The rows lie near the corners of a hidden 3-dimensional box; two corners joined by an edge are never in the same group. Groups are numbered from 0 in the order they first appear among the rows asked about.
Each row in order, then its group:
[-0.34 -2.09 -1.61 0.15 0.90 0.56 -0.41 -0.21] 0
[-1.28 0.40 0.82 1.04 0.32 -0.13 1.47 1.66] 0
[1.23 1.40 0.55 0.28 -1.21 0.59 -0.47 -1.59] 0
[-1.51 -1.53 -0.26 0.57 1.49 0.05 0.84 1.12] 1
[0.28 1.23 1.54 0.23 -0.36 -0.56 0.31 0.26] 1
[0.13 -1.76 -1.59 0.26 0.75 0.64 -0.42 0.25] 0
[1.15 -0.18 -0.87 -1.13 -0.77 -0.34 -2.15 0.82] 1
[1.36 1.43 -0.13 0.54 -0.96 0.75 -0.35 -1.00] 0
[-1.64 -1.46 0.01 -0.28 1.20 -0.22 0.49 0.98] 1
[-1.30 -1.29 0.58 -0.86 1.16 -0.05 0.60 0.90] 1
[1.09 1.29 0.07 0.16 -1.34 -0.10 -0.66 -0.68] 0
[-0.57 0.44 1.06 1.09 0.30 -0.32 1.73 -0.43] 0
[0.21 -1.90 -1.32 0.08 0.80 0.59 -0.13 0.00] 0
[-1.31 0.17 1.07 1.00 0.34 -0.21 1.45 -0.52] 0
[1.30 1.38 -0.32 -0.53 -1.00 0.07 -0.76 -0.86] 0
[-0.09 -0.41 0.52 -2.08 0.17 -0.40 -0.86 1.56] 0
[-1.18 0.26 0.86 1.18 0.41 -0.29 1.66 -0.46] 0
[0.08 0.19 -0.82 1.73 -0.02 0.27 1.00 -1.77] 1
[0.98 -0.72 -0.95 -1.38 0.05 0.12 -1.71 0.87] 1
[-1.44 -1.92 -0.03 -0.09 1.37 -0.12 0.56 1.06] 1
[-1.52 0.28 0.94 0.50 0.17 -0.28 1.89 -0.39] 0
[1.28 1.44 0.11 0.02 -1.26 -0.27 -0.39 -1.12] 0
[-0.29 0.52 -0.65 1.21 0.09 0.67 0.72 -1.79] 1
[1.15 1.78 0.29 0.39 -0.94 0.45 -0.17 -1.15] 0
[0.74 -0.76 -0.67 -1.23 -0.20 0.00 -1.58 0.70] 1
[-1.39 0.46 1.25 1.06 0.65 -0.25 2.01 -0.32] 0
[-0.38 -0.47 1.01 -1.89 0.09 -0.75 -0.74 1.93] 0
[-0.43 -0.47 0.91 -2.07 0.32 -0.78 -0.37 1.40] 0
[0.37 0.18 -0.51 1.41 0.19 0.29 0.94 -1.78] 1
[-0.43 -1.33 -1.51 0.07 0.90 0.41 -0.30 0.21] 0
[1.22 2.07 -0.06 1.66 -1.00 0.47 -0.69 -0.85] 0
[0.80 0.49 -0.54 1.51 -0.33 1.21 0.92 -1.73] 1
[-0.33 -0.49 1.06 -1.33 -0.04 -0.37 -0.89 2.03] 0
[-0.47 -0.39 0.78 -1.40 -0.32 -0.84 -0.17 1.29] 0
[0.84 -0.38 -0.73 -1.10 -0.19 0.40 -1.53 1.03] 1
[-0.41 -0.43 1.07 -1.88 0.20 -0.32 -0.73 1.96] 0
[0.33 0.33 -0.96 1.48 0.11 -0.14 0.74 -1.49] 1
[0.19 1.61 1.52 -0.32 -1.03 -1.10 0.50 -0.36] 1
[0.08 0.64 -0.74 1.28 -0.08 0.21 0.60 -1.35] 1
[-0.16 0.31 -1.42 0.66 0.25 0.27 0.58 -1.70] 1
[-0.07 -0.29 1.01 -1.57 0.32 -0.61 -1.17 2.07] 0
[1.26 1.57 0.18 0.26 -1.27 -0.12 -0.26 -1.19] 0
[-0.06 -0.10 -0.87 1.22 0.03 0.10 0.82 -1.44] 1
[-0.16 1.71 2.01 0.21 -0.73 -0.49 0.47 0.04] 1
[-0.73 -1.41 -1.58 0.01 0.61 -0.02 -0.52 0.00] 0
[0.97 -0.57 -0.90 -1.23 -0.29 0.55 -1.84 0.96] 1
[0.77 -0.64 -0.74 -1.24 -0.08 0.69 -1.42 0.80] 1
[-0.22 0.98 1.73 0.03 -0.74 -0.86 0.69 0.68] 1
[-0.09 -1.57 -1.20 0.32 0.99 0.57 -0.33 -0.40] 0
